Each path below is one point turned by a fixed rotation once a step. After each direction that follows a path, write how fast that rotation turns it, in deg/step (0 if it stays still).
Each turn is a multiple of 5 degrees from 10 to 175, or 0.
Each row of a path follows its step; steps can be skipped.
Path 1:
step 0: [-28 -21 -28 -34 -33   8 -13  35 -22  20  11 -50 -17 -34   7   4  -4  48
  -9  10  15  28  -2  -3  24  19 -15  -5 -22   8 -18  28   5   5  24   6
  23  -8  12  -5 -30  18  -7  36  43]
step 1: [-12 -22  -8  -1 -23  30 -60  -3   8  36 -20  13   7  24  -2   7  12  14
  27   2  23 -15  46   1  12   8  20 -13  11 -41  27 -47 -22  -8  39  11
  14 -22  -1  26  -4  -1  29  17 -13]
step 2: [-15  22 -13 -24   1 -20 -17  11   3  43  15  -3 -26 -42 -18  10  23 -34
 -16  11  21 -15   4   2  -5  19  41  32 -24 -12  18  41  37  -8  18  27
  -3  32  33  25   9   3  20   0 -28]
step 3: [-16  -3 -17 -10 -38  20 -59  38   7 -51   1 -18  -5 -22   9   9  23  13
  -6 -38  19  17 -13 -10 -38  32  -2   5  -2  -7 -28   8   2  22  39   6
  34   5 -31   1   6  27 -11   5   2]
step 4: [ 10 -22  -5 -15 -10   8 -31 -31  24  21  16  29 -20  -8 -19 -24   4  43
  -6   2  16  23  -3 -34  30   6  54  18  -1 -44  22 -12 -29 -10   9   2
  40  -7  -6   2  34 -32 -12   1  -4]
step 5: [-24  11  13   7  14  -6   9 -30   5   6 -25 -25 -15 -36   9  21   1   5
   8 -12 -24  13  50 -23   4  40  28  14  12   3  -1  67  22  34  39  12
   3   5   8  32  20  -8  30  12  -2]
step 6: [ 35 -15 -41  17 -36 -28 -51 -11  -3 -30  -8 -13   0  -2  32  19  11  -3
 -61 -21   0   5 -12   0  -9   3   0   4   6 -34  30   4  23   4  30   4
  15 -45  13 -15  15  23  -1  12  20]
step 7: [ 22 -55  -5   8  13  -9 -17 -26  22  -7  11   5 -17 -21  24 -11  15  -9
  35  49  -6 -36  -7   0  15   3  48  13  14 -33   7  22 -17   8   1  -6
  43  20 -28   8  -1   6 -21  32 -23]
step 8: [-18  -2 -21  42  28  -5 -10 -32   0 -13  38 -24  -3   3 -34   6  21  -2
   0 -19 -11 -21  14 -47  -3   5 -16 -10 -19 -28 -24  43   4  55   4  37
  -6   4  13 -12  29   3  30   9  -7]
step 9: [ 35 -33 -13  65   8  -4   7  12  25 -20   0 -14  24   8   6   1  -1  31
 -46 -15  11   4  11   2  14  29  10  45   2  -4  -4 -11  23 -24  -3   4
  42   5   3   9  22  47  -4  10  30]
step 10: [ 18 -14 -10  -2  24   9 -26 -33   9  -6   7  14 -11  -7  22   5 -40  -1
 -30  16   1 -27  32 -23   5  23   5   1  13 -29  -1  46 -42  -3 -40   4
  32  10 -29   1 -64  -9  17   7  -4]
step 11: [ 40 -24 -20  27  53 -10 -24   6 -29  -6  -2  11  12  20  -4  15  42   4
  31 -20  20  20  38  -7 -11  10   5  -4 -10 -30  -9  37  21  33 -16 -12
 -30   9  47  -6  -4  -1   2  11  16]
Speeds:
[ -6  -9  -6  -3   3  -1   3   8  -9   4   9   3   7   4   5  -5  -3   3
   8   0  12   9   1  -6   1  -7  -2  -6   1   0   8   8   0  12  -1  -5
   7   1 -11  -9   3  -8 -10   7  -5]	100
[ -4  -7  -1  -4  12  11   9 -12   2  -4   1  12  -1  -3  -1   5   2 -12
   6  -2   6  -2   3  -2  -7   0   1  -4  -6   4   3   3  -4  -6   4   7
  -3   2  12   4   5 -14   6  11  -1]	120
[  7  -8   3   0  -5  -6  -1  -2  -5   5  -9 -12  -9  10   6  10  -1   2
   5   7  -2  12  -8   1  -1   9  -5  -5  11   0   5   3  -5  -5   1   8
  -6  10   4  -9   4  -8   4   3   0]	60
[ -4   8   4  -6 -10  -1  -7   5   3  12   2  -1   8   2   0  -9  -6   2
   9  -1  13  -3  -3  12  -3   6   4  -1  -3   8  -7  -3   0   0  10   7
  -2  -2   9  -3  -9 -11  -2  -2   6]	20
[  7   8  -6  -9   3  -2  -5   1  -7 -10   2   6 -13   2   4  -3   5  -4
   9  -4  -7  -1 -10   1  -3   9   5   1 -10  -7  -9  -1  -1  -2  -5  -7
  -2   2  -4 -10  -8  -1  -9  11   3]	95
Path 2:
step 0: [-15 -16  10 -36 -19  28  33  32   4  21  -2  22  20  -3  12   8  -9 -13
 -35  -2  -6  22  11   5  11   4  10   6   5  16 -50  -5 -10  12  16  45
  14  17 -16  -3   1 -10 -13 -34 -12]
step 1: [-29 -24   4 -28  -1   6   6 -13  17 -30  26 -15 -23  -7   7  -3  -1  -8
 -26  -3  -8  47  19  -2  12 -22   7  50  -9  -1  10   9   8   7  -9   8
 -17  -1 -17 -11   4  33 -44 -15  26]
step 2: [  7 -28  10  14  -3  -5  22 -11  27  25   8   1  20  -6   9 -34 -36   5
 -21  15   2  23  19  20 -39  24   6  10 -19  20 -17  34  -4  -7 -20  -1
  -2  15  -9   4  23  19   8 -33  34]
step 3: [-17  -9  19   9 -13  14  36 -20  -7   8 -11  -1  19 -27 -12 -27   8 -15
 -13 -22 -12  22  34  -4  20   9 -10  -6 -27   2  -2  -2  33   7 -36  21
 -19   0 -21 -14 -53   9  13   7  22]
step 4: [-23 -17  -4  -2 -11  23  17   4 -30  30  -8 -16 -18 -34   2 -30  -4  27
 -31   1   0   5   7  16  11  33  13   6  -7   6  18  -5 -21 -19   3  -2
  28  38 -18  22 -31  15 -28 -26  -2]
step 5: [-26  14  -2  24  18  21  43 -30  10  -5  23  21 -14   5 -27   1  35  -9
 -33 -14   9  25  29   7  -3  14   6  26   9   2  -5  28 -16  11 -11  13
  -3  17 -11  -2  -4 -13  -6 -34 -36]
step 6: [-55   5 -15 -31   9  26  15   0   9   7   7 -42  33 -14  -1 -14 -16  22
   3  18   7  30  18  26   3 -14   4  -9   3  -2 -41  36 -16  10   3   5
   2   7 -34  -7   1 -12 -12 -11   5]
step 7: [  0 -16   7   1 -11 -30   3   2  24   0 -17   6  25 -14  -2 -25  26  -8
 -30  15  11  30  -1  -9  14 -18  17  27 -11 -17   2  24  26  30   5  20
  28  16 -33 -22 -10   9 -11 -49  19]
step 8: [-15  -3   1   1 -30  18  17  -2  23  35  14 -10  -3 -35  -6 -25  20 -15
  -5  -7  21  41  13  -7   5   0   9  19  -4  21 -41 -25   5 -44 -11  -3
   4  25  -7  -5  25  22  -8  -5  32]
step 9: [ 12  -2  22 -27  14  43  52  -1  14  18  12  15  -3 -18  -5 -36 -19 -17
 -28  11 -18  16  21 -18   1  11  12  -6  17  24   5 -13   5  37  -6  16
   1 -12  -1   2 -17   5 -19 -29  19]
step 10: [-27  -3  11  -8   6   4   1  -6   2   2   4 -25 -18 -46  10 -13   0  12
 -54 -20   3  11  14  -6  -5  -3 -22  25   7  10   0  45   6 -14 -36  -6
 -29  -1 -19  36 -14  19 -18 -10   7]
step 11: [ -1 -17 -10  29 -14   0  31 -13  -5  14   0  15  13   1 -18 -27 -28  11
 -12  -6  28  22  42   5 -15   4 -22   2 -15  31 -23  38  -3  25  26 -10
   2  40  -7  10 -33   5  -7 -25  -9]
Speeds:
[ -2   2   5 -12  -6  -7  -5  10 -12   5  -1  -8  -2   2   7   1  -4  -4
  -9   5   8  -9  -1  -6  -1  -3   0  13  -2  -6   3   1   5  -3  -3   6
   4  -8 -11  -4 -15  -4  -5   2  -4]	115
[ -2   4   5  -1   4  -1  -9   5  16  -4  -2   0  -4   0 -13  10   6  -8
  -2 -20  -4   2   4   3  -2   2   2   0   4   4   8   4  11  -2  -6   9
   3  -2  -4  -5  -6   1   5   1  -4]	160
[ -6  -4  -3   5   3  10   0   5 -17   2  -4   2  -1   2  -4   7   1   2
  -1  -9   1  -2   0  -1   9   7  -5   0   9   3  -2  16   9   6   4 -11
   1   2   0   6   3  -9  -7  -1 -11]	60
[  8 -13   5  -9  -3   1  -2   8   4   2   2   7  -5  -3   6   2  -7  -5
  -7  -5  -3   2   0  -7  -3  -1 -11   6   3  10  -8  -2  11   5   2  -2
  -9  -5   6   4   7  10  -4   3  12]	45
[  1  11  -3  -2   0  -5  -9  -7   3  -3  -1  -3  -3   1   5   5  -8   1
  -7   5  -1   2   7   9  -5  -6  -4  -5 -11   1  -1  16   7  -1   6 -10
  -8   0   5 -14   0  -8  -3  -8   7]	80
[  9   5  10   2  -6   1   7  -5 -11  -3  -4  -7  -3  -1  -5  -8  -6  -3
   2  -5  -9  10  -6  -8 -10   0   7  -5   0  -4   2   4  10  -9  -8   2
   8   0   6   4   6  -8  -6   4   8]	60
[  5  -7  -4   2  12  -3  -6   3  -1  -1  -5  -4  -8  -3   7   0   6   6
  -4   2  -3   1  -5   4  -4   3   6  -2   8 -16  16   0   4   3   2  -4
  -2  -2  -6   6   2  10  -7 -13   8]	130
[ -2   9  -3  11   1  -1   4  -7   0   1  -8   8  -6  15  -4  -4  -6  -7
   8   2  -6   5  -7  -7   3  -2 -10   9   2   0   3  -5   2  12   2   5
  -2  -3   0  -3 -11   1  -3 -13   3]	170
